Rotation paths and how fast each direction turns (degrees per step):
Each turn is a multiple of 5 degrees from 10 to 175, or 0.
Each row of a path follows its step; steps can be skipped.

step 1: -2.641 0.056 -0.935 -1.374 0.085 0.871 2.239 -1.629 -1.516 0.927 0.094 -0.183 2.776 -1.501 1.004 -1.363 -0.893 1.079 -2.201 1.009 2.173 0.531 -0.395 3.051 1.546 -1.177 2.338 -0.074 2.422 -1.413 -1.044 -0.716 0.003
step 2: -1.720 -1.723 -3.156 0.618 1.067 -0.138 1.364 -0.573 -1.901 0.772 0.010 -1.082 0.350 -1.871 0.804 -2.572 -0.158 -1.872 -2.003 0.972 2.465 0.394 -2.686 -1.575 1.449 -1.422 -0.253 -2.515 2.135 0.476 -0.709 -0.479 -0.859
step 4: -3.132 -0.669 -2.163 -1.273 0.176 -0.851 -0.991 -2.492 -0.249 1.260 -0.420 -0.583 0.568 2.810 -1.117 -0.328 2.597 1.791 -2.562 0.991 -1.453 1.243 0.744 2.073 0.657 2.392 1.802 0.468 0.641 1.246 -0.855 -1.286 -0.265
step 5: -1.671 -0.533 -0.947 -0.217 -0.545 -0.185 1.733 -3.914 -0.319 -0.259 0.172 1.322 0.174 -2.836 -2.092 -2.070 0.267 1.022 -3.273 0.198 -0.502 1.593 0.949 1.053 1.060 0.576 2.582 0.058 2.386 0.242 -1.823 -0.362 0.240
step 7: -1.505 -1.448 -4.146 -2.089 1.612 0.979 -0.484 0.170 0.199 -0.188 -0.870 -2.248 -1.092 0.503 0.171 -0.463 1.976 1.181 -1.431 0.866 0.610 -0.580 -1.406 -1.096 -2.013 -0.410 1.272 -3.491 -1.220 0.944 -1.055 0.474 -2.163
step 8: -1.714 -2.076 -1.546 -2.343 0.172 1.069 -1.256 -0.844 1.328 -1.441 -0.549 -1.742 2.103 0.688 1.219 -1.415 2.665 1.905 -2.956 -0.650 -2.238 -1.584 0.368 0.294 -0.141 2.765 1.378 -0.960 1.225 -0.004 -1.572 -0.395 -0.557
step 10: -0.721 0.821 -0.712 1.123 -1.570 -0.658 1.421 -1.407 0.262 -1.510 -0.048 0.294 -0.621 -1.590 -2.445 -1.483 0.048 -0.290 -2.404 0.486 0.655 0.432 -2.168 -1.898 -2.495 -0.778 1.167 -2.232 -0.094 4.340 -2.280 -0.750 0.458
step 11: -0.461 2.020 -2.545 -1.886 -0.620 -0.605 -0.474 0.572 2.221 -1.158 0.547 -0.448 -0.818 -0.358 0.742 -0.159 0.512 1.799 -2.550 0.657 1.580 -1.567 -0.103 0.744 -3.007 0.296 2.384 -1.761 -1.515 3.628 0.375 -0.259 -1.846
step 12: -1.209 -0.914 -2.408 -4.288 1.168 1.918 1.134 0.671 1.227 -2.189 0.787 -2.117 -0.783 -0.795 0.329 -1.130 0.675 0.643 -2.528 -0.553 -0.153 -0.525 1.051 1.893 -0.478 2.251 2.096 -0.011 -0.954 0.263 0.789 -2.257 0.805
step 13: -0.069 -1.977 1.437 -2.367 -0.443 2.431 2.170 -1.524 -0.528 -2.440 0.076 -1.974 2.340 -1.876 0.493 -2.293 0.097 -0.720 -2.724 -1.031 0.040 -0.559 -2.407 0.934 0.204 0.660 0.814 0.237 0.198 1.222 -1.639 0.136 2.440
Directions:
0.075 0.812 0.291 0.181 -0.691 -0.258 -0.946 0.003 -0.148 -0.184 -0.221 0.240 1.113 0.081 1.057 -0.141 -0.048 0.624 0.056 -0.260 0.543 -0.963 0.049 0.865 0.008 -0.010 0.560 0.340 0.378 0.471 0.577 1.394 0.197 -> 140
-0.766 0.324 0.534 0.819 0.252 -0.001 0.637 -0.765 0.382 0.134 -0.142 0.413 0.895 -0.166 -0.672 0.660 -1.014 -0.553 -0.102 -0.394 0.677 -0.189 -0.138 -0.592 -0.570 -0.965 0.978 0.267 0.584 -0.360 -0.579 -0.144 0.250 -> 85
0.379 1.290 0.063 0.303 -0.440 -0.844 0.181 -0.234 0.440 0.114 0.188 0.482 -0.637 -0.421 -1.244 0.289 0.163 0.940 -0.509 -0.415 0.752 1.183 0.606 0.524 -0.266 0.591 -0.235 0.234 -0.099 0.466 0.130 0.009 -0.043 -> 65

step 0: -1.518 -0.653 0.385 -1.276 -0.783 0.370 -1.768 1.601 2.517 0.159 0.575 -1.716 -0.696 -1.105 -0.996 1.164 0.160 2.313 -0.099 2.367 0.980 -1.698 -4.195 -2.434 -0.459 0.658 -2.494 -0.960 0.888 -0.474 -0.467 1.554 -0.719
step 2: -0.273 1.478 -0.146 -2.518 -0.617 1.371 2.774 1.012 -0.374 0.846 0.204 3.556 -1.513 0.818 -0.115 0.872 1.644 0.001 0.085 0.625 0.994 1.527 2.272 -0.808 0.777 -1.243 0.054 2.144 -2.215 -3.195 0.456 -0.983 -1.338
step 3: -1.318 0.744 2.450 -0.596 -1.303 -2.288 -0.863 -0.269 2.504 3.047 2.927 -1.009 -1.415 -1.258 -0.209 1.869 0.608 -0.032 0.690 1.488 -0.566 -1.347 -1.765 -0.385 0.638 -0.687 -2.989 -1.186 -0.106 0.328 1.632 0.650 -1.653
step 5: -0.239 1.229 -1.656 -1.741 -0.485 1.560 -0.488 1.960 -1.801 -1.303 0.616 0.799 -1.589 2.466 -0.007 -1.175 1.057 0.084 -2.074 3.275 1.250 0.949 1.273 -2.126 0.304 -0.248 -0.928 2.230 -1.315 -2.130 -2.413 -0.637 -1.331
step 6: 0.534 -1.534 1.569 3.053 -2.497 -1.361 -0.620 2.609 1.152 2.668 2.854 0.050 -1.713 0.415 1.486 2.568 -0.159 0.500 -0.364 1.340 1.388 -0.786 -0.365 0.387 0.468 0.385 -1.472 0.199 0.410 0.499 0.299 3.023 -0.753
step 7: -0.064 -2.674 0.043 -1.485 0.490 -0.650 -0.895 -0.778 1.080 1.765 -1.219 2.387 -2.828 -0.021 -1.116 0.709 0.681 2.734 0.242 -3.249 -0.793 -0.529 2.454 1.486 0.977 1.580 0.760 -1.604 -0.599 0.177 -0.938 -1.488 1.861
step 9: 3.372 -1.799 0.344 0.569 -0.905 0.179 -1.989 2.588 0.583 2.637 0.991 -0.824 1.051 -0.251 -0.246 0.866 1.238 0.804 -0.409 1.341 1.403 -0.094 -1.063 0.819 -1.269 -1.286 -2.209 -0.053 2.694 0.643 2.026 1.490 -2.460
step 11: -1.007 3.268 1.364 -0.446 -1.077 -2.654 0.341 0.015 2.102 0.199 0.909 2.155 -0.355 1.456 0.626 -1.329 2.931 -1.134 -0.219 1.365 1.324 0.461 -0.018 -0.934 1.658 -2.128 -0.410 -0.380 -2.603 -0.687 -3.048 0.133 0.252
step 12: 1.738 1.066 1.787 -0.248 -1.448 -2.725 0.276 0.628 -0.987 2.699 0.467 -1.639 0.003 -0.100 -1.769 1.580 1.270 2.912 -1.419 0.287 1.393 0.533 0.392 1.829 -1.603 -0.540 -2.517 -0.956 3.052 0.480 0.975 0.216 0.359
step 13: -0.082 -2.659 -1.169 -2.922 0.110 2.674 -2.043 -2.994 -1.714 0.668 -0.039 1.739 -1.904 -0.366 -0.768 0.312 -1.254 0.840 -3.880 0.281 -0.111 -0.322 0.108 -1.094 0.326 1.112 -1.569 -1.210 -0.364 0.983 -1.087 -0.741 0.611
Directions:
0.340 0.462 0.118 -0.410 1.016 0.005 0.070 0.198 -0.195 0.143 -0.788 0.626 -0.121 1.514 0.248 0.187 -0.186 -0.943 -0.407 0.044 -0.497 0.569 -0.502 0.005 1.300 -0.177 0.565 -0.262 0.272 -0.749 -0.505 -0.527 0.235 -> 120
-0.152 -0.224 -0.781 -0.229 0.360 0.274 -0.260 0.103 -0.230 0.262 -0.156 0.313 0.598 -0.682 -0.738 -0.364 0.475 -0.654 1.117 -0.261 -0.878 0.107 0.098 0.721 1.069 -0.771 -1.036 0.251 -0.253 -0.283 0.725 0.511 -0.678 -> 55
0.318 -0.827 0.300 0.585 -0.362 0.961 0.729 -0.274 -0.068 0.698 0.539 0.812 -0.370 -0.191 0.840 0.634 -0.055 -1.125 -0.374 0.049 -0.303 0.549 0.686 -0.641 0.132 0.467 0.237 -0.070 -0.353 0.415 0.699 0.057 -0.968 -> 95
-0.325 -0.318 0.243 0.357 0.459 -0.685 -0.678 0.044 0.033 0.337 -0.633 0.242 1.214 0.132 0.027 1.372 -0.784 1.213 -0.597 0.457 -1.197 -0.064 0.145 -0.111 -0.032 0.139 -0.064 -0.220 -0.210 0.298 0.289 0.417 -0.492 -> 120
0.493 -0.456 0.625 -0.125 0.189 0.171 -0.289 -1.250 -0.395 0.249 -0.244 -1.188 -0.285 -0.250 -0.207 -0.116 0.759 0.207 -0.166 0.326 -0.821 0.515 -0.795 -0.290 -0.297 -0.224 -0.568 -0.336 -0.018 0.060 0.357 -1.641 -0.212 -> 80
-0.897 -0.802 -0.913 1.179 -0.615 0.019 -0.187 0.320 -0.917 -0.269 -0.442 -0.865 -1.032 0.148 0.185 0.224 0.380 0.088 -0.330 0.234 -0.434 0.393 0.323 0.400 0.804 0.629 -0.359 -0.265 0.234 -0.021 -0.721 0.328 0.495 -> 45
0.372 -0.716 -0.639 -0.007 0.725 -0.159 -0.571 -0.653 -0.165 1.166 0.169 -0.120 -0.462 -0.522 -0.483 0.386 -0.707 -0.619 0.382 -0.114 0.355 -1.042 -0.569 -0.494 -0.194 0.453 0.275 -1.069 -0.236 -0.622 -0.075 0.557 0.779 -> 115

step 0: 1.623 -0.879 -1.059 -2.256 -2.138 -0.631 1.109 -0.094 0.834 -1.911 -1.927 -0.205 1.029 -0.236 1.800 -1.948 -2.382 -0.213 -2.026 0.072 1.475 1.342 -1.276 -0.304 -1.742 1.046 0.099 -3.056 -1.180 1.806 1.180 -1.441 1.333
step 2: 1.184 -0.555 -0.242 -0.858 1.597 -1.948 0.099 1.604 -1.698 -1.451 -1.761 -1.311 -0.740 0.789 -2.147 -2.836 -2.617 -0.739 2.083 -0.700 0.603 1.617 -1.515 -0.703 -0.869 -0.039 0.578 -0.292 -2.109 -0.703 1.334 1.037 2.860
step 3: -0.407 1.365 1.691 0.576 -2.653 0.146 2.462 -0.366 -0.038 -3.066 0.083 2.804 -0.140 -1.853 1.100 1.545 -1.737 -0.666 1.145 0.198 1.351 -0.079 0.723 -0.249 0.488 2.528 -1.746 -1.495 -0.572 -0.205 -2.689 -0.095 -0.607
step 4: 1.393 -0.344 1.982 0.230 0.852 -0.803 -0.525 -1.259 -0.907 1.289 -1.774 -1.200 -1.714 0.089 -2.983 -1.832 -1.358 1.927 -1.600 -1.851 0.180 1.864 -1.325 1.089 -3.478 0.541 -1.133 -1.550 1.277 -1.236 0.562 -0.301 -0.889
step 7: 0.382 -1.245 -0.920 -1.405 0.032 -2.114 2.679 -1.214 0.076 -1.550 -1.304 1.574 -0.920 0.104 -3.087 0.117 0.904 -0.818 1.993 -1.180 2.000 3.146 1.119 -0.936 -1.140 -0.064 0.113 -1.430 -1.550 -0.313 0.629 2.408 0.381
step 8: 0.681 1.254 1.360 1.627 -2.965 0.303 0.808 1.514 -1.527 -1.326 0.118 -0.201 1.070 -1.139 1.363 -2.696 -2.981 1.123 2.203 -0.219 -0.928 0.330 -2.320 2.120 -0.112 2.069 -0.950 -1.616 0.658 -0.717 -1.258 0.176 0.560
step 9: 1.593 2.161 1.681 -1.298 1.050 -0.288 1.727 -1.290 -0.778 -1.573 -2.690 0.701 -2.626 -0.199 -3.109 1.416 -0.712 -0.091 -2.844 -1.035 0.750 -0.333 0.117 -1.033 -0.463 0.820 -0.860 -0.673 -1.930 -2.225 1.120 -1.141 -0.748
step 10: -3.089 -0.686 2.116 0.353 -0.992 -1.779 -1.663 0.276 1.428 -0.159 -2.299 0.597 0.803 -1.496 -0.133 -0.822 -3.233 -0.814 1.618 0.926 -0.547 2.852 0.289 1.499 -2.294 -0.075 0.880 -1.669 -0.278 1.513 -0.405 0.641 0.753
step 11: 2.076 1.955 -0.812 1.982 -1.806 0.963 1.019 0.443 -0.504 -3.766 -1.289 -0.019 -0.683 0.831 -0.355 -1.000 1.317 0.514 -0.702 -0.961 2.476 -0.476 -0.002 -1.247 -1.702 0.276 -2.815 -2.204 0.666 1.015 1.658 -1.076 1.436
step 13: -0.496 0.736 0.606 0.280 -2.131 -0.007 -0.306 1.997 -1.346 -2.522 -2.902 -0.899 -0.152 0.467 -1.455 -0.108 -0.469 0.818 1.949 -0.107 -1.606 1.603 -1.175 -2.234 0.355 3.946 -1.839 -0.123 0.140 -0.708 0.260 1.592 1.443
Directions:
0.247 -1.211 -0.452 0.033 -0.360 0.234 0.342 -0.493 0.118 -0.007 0.982 0.268 -0.193 -0.505 0.306 -0.349 0.199 0.261 0.192 -0.347 1.267 0.248 -0.018 -0.079 -0.587 -0.415 -0.961 -1.158 0.853 0.627 -0.536 0.330 -0.486 -> 95
-1.270 0.571 -0.834 -0.093 0.499 0.144 0.697 0.444 0.311 0.108 -0.255 -0.266 -0.248 0.566 -0.074 -0.223 -0.274 0.182 -0.801 0.521 0.313 0.207 0.948 0.925 -0.611 0.394 -0.311 0.109 0.699 1.043 0.573 -0.706 -0.272 -> 65
0.416 -0.540 -0.201 -0.482 -0.163 -0.510 0.355 0.199 -0.582 -0.114 -0.232 -0.860 -0.515 1.718 0.124 -0.019 0.073 -0.944 -0.821 -0.649 0.231 -0.074 -0.169 -1.238 0.041 0.098 -0.131 -0.634 -0.021 -0.221 0.757 -0.218 -0.173 -> 160
-0.160 0.238 -0.038 0.399 0.390 -0.831 -0.396 -0.274 -0.436 0.801 0.810 -0.366 0.350 0.122 0.887 -0.819 -0.940 -0.684 -0.140 0.017 -0.555 -0.444 -0.243 0.540 -1.510 -0.006 0.770 -0.498 -0.174 -0.272 -0.486 0.265 -0.123 -> 175
-0.148 0.360 -0.316 -0.560 0.231 0.140 0.567 0.314 -0.569 0.420 0.543 -0.306 -0.553 -0.181 -0.440 0.149 -1.392 0.402 0.400 -0.452 -0.148 0.336 0.063 -0.233 0.742 1.160 -0.432 0.216 0.263 -0.922 -0.894 0.232 -1.117 -> 70
-0.389 0.069 -0.965 0.334 -0.035 0.359 -0.557 1.073 -0.259 -0.053 -0.231 -0.495 -0.004 0.566 0.142 0.439 -0.423 0.303 1.155 0.238 -0.628 0.695 -0.668 0.222 -0.051 -0.870 -0.719 -0.645 -0.604 0.392 0.497 1.058 0.017 -> 130

step 1: -0.132 0.126 0.269 1.518 -0.086 -2.565 0.497 -2.331 -2.349 -0.259 -1.937 2.047 -1.598 -3.398 -0.389 2.304 -1.120 1.082 0.622 1.771 1.275 -0.616 -0.125 1.009 -0.794 1.106 -2.004 2.044 0.905 0.859 -1.567 -1.295 1.249
step 2: -0.214 0.291 0.326 1.050 -0.385 -2.987 0.368 0.429 -1.448 1.787 1.582 0.741 -0.829 0.814 0.162 -2.896 -0.637 -2.147 -1.110 -0.325 0.766 -1.974 -1.887 -2.050 2.107 1.655 2.576 0.850 -2.559 1.118 -1.646 -1.490 -0.828
step 4: 2.124 1.059 0.364 -1.157 1.729 -1.188 -0.960 -2.659 -2.588 -0.844 -2.749 0.634 0.917 -0.554 -0.272 -0.903 -3.570 -0.155 0.050 -0.005 -1.463 -0.340 -1.643 1.891 -1.475 -0.145 -1.274 -1.419 1.409 -0.641 -0.238 -2.694 1.357
step 5: 0.130 0.305 0.525 0.831 2.119 0.413 0.831 -0.081 -1.656 1.102 0.278 0.722 -1.241 2.547 0.741 -1.663 0.020 0.358 0.979 0.618 -0.371 2.793 -3.342 0.814 2.994 0.327 0.894 0.637 -2.487 1.354 -3.250 1.046 1.684
step 6: -0.527 -1.585 -1.316 -1.178 -2.484 0.101 1.402 2.149 -0.989 -0.809 -0.256 -0.502 -1.158 -2.582 3.892 -1.417 0.582 -1.296 0.719 1.471 -2.052 0.775 1.858 1.096 -0.441 1.214 -2.200 2.595 -1.348 0.001 -0.812 -0.222 1.022
step 7: 0.821 2.146 -0.169 -0.802 0.308 -1.473 1.328 -0.728 -1.585 2.544 -1.776 1.381 -2.611 -3.473 1.588 -0.007 -1.303 -1.995 -0.852 -1.779 -0.121 -0.883 -0.964 -0.661 -1.259 -2.058 1.516 -1.140 2.490 -0.500 -0.676 -0.988 0.146
step 9: 0.734 -2.774 -0.653 -0.202 0.662 -2.482 -0.097 0.551 -1.368 -0.019 1.342 -0.055 0.430 -0.615 -0.587 -0.154 0.280 -0.794 2.212 1.560 -0.487 -1.547 -0.181 0.183 -0.041 0.156 -3.868 4.049 1.328 0.057 0.292 -1.410 3.142
step 10: 0.083 0.439 0.877 0.232 1.557 -0.830 -0.323 -0.085 0.035 2.526 -0.809 2.673 -1.433 0.660 2.706 0.350 -1.468 -1.496 -0.760 -0.593 -2.081 -2.824 -2.431 0.970 2.073 0.295 0.453 0.181 -0.849 -1.799 -0.332 -3.407 -1.663
step 11: 0.853 0.511 -0.044 -0.858 1.268 0.744 -0.166 1.464 0.835 -1.445 -2.466 0.461 -0.400 0.159 -0.083 -2.754 0.332 -0.530 0.875 0.752 0.971 1.866 0.068 -1.425 -0.542 0.948 0.212 1.064 -1.177 -3.380 -5.052 0.653 -1.518
step 12: 0.770 -1.588 2.510 -0.228 0.554 -0.674 0.883 -1.892 -1.832 -1.182 0.526 0.819 -1.110 -1.618 -0.024 -3.361 -2.777 -1.478 1.968 -0.305 -1.115 -0.276 0.653 1.777 -2.795 0.888 -1.885 0.937 1.674 1.112 0.254 1.620 1.605
Directions:
0.372 0.059 -0.006 0.047 0.215 0.198 -0.222 -0.885 -0.608 -0.015 0.579 0.163 0.754 0.692 -0.460 0.259 -0.482 -0.439 -0.259 1.192 0.732 0.310 -0.679 1.035 -0.882 -0.603 -0.255 -0.049 0.641 -0.120 0.029 1.206 0.137 -> 90
-1.219 0.335 -0.502 -0.230 -0.367 -1.171 -0.640 -0.158 -0.382 0.341 -0.411 -0.453 -0.298 0.343 -0.194 0.962 0.039 -0.603 -0.411 0.191 0.103 -0.967 0.563 -0.919 -0.020 -0.331 0.038 0.400 0.377 0.953 -0.353 0.730 -0.033 -> 55
-0.367 1.774 0.004 0.168 0.489 -0.105 -0.639 1.164 -0.099 -0.387 0.419 0.032 -0.365 0.786 -0.016 -0.706 1.216 -0.107 0.042 -0.051 0.520 0.265 -0.246 0.682 -0.156 -0.398 0.126 0.221 -0.566 0.328 -0.106 -0.128 -0.579 -> 130
0.768 1.330 0.365 -0.571 0.407 -0.123 0.211 0.155 0.020 0.005 -0.273 0.226 0.184 -0.342 0.340 0.782 -0.523 0.937 -1.518 -0.298 -0.191 0.020 -0.490 -0.107 0.148 0.864 -0.090 1.028 0.551 0.007 0.363 0.291 -0.228 -> 120
1.079 0.003 0.397 0.780 -0.118 0.159 -0.963 -0.706 -0.574 -0.473 -0.381 -0.009 -0.563 0.260 0.503 0.598 0.412 0.226 -0.676 0.152 0.789 0.046 -0.449 -0.904 0.354 -0.155 0.565 -0.971 -0.312 -0.219 -1.034 -0.497 0.032 -> 120
-0.585 0.206 0.025 -0.104 0.431 0.008 0.227 0.021 -0.072 0.529 1.008 -0.530 -0.988 0.627 0.291 -0.245 -1.223 0.536 0.248 -0.027 0.005 -0.698 -0.572 0.241 0.824 -0.047 1.555 -0.529 0.439 -0.481 0.172 0.170 -0.009 -> 135
-0.902 -0.192 1.401 -0.317 0.409 -0.286 -0.154 -0.176 0.277 -0.287 0.006 0.457 0.365 0.802 -0.885 -0.451 -0.020 -0.221 -0.580 0.135 0.078 -0.880 0.208 0.109 -0.222 1.368 -0.410 -0.330 -0.029 -0.804 -0.776 -0.514 0.110 -> 45
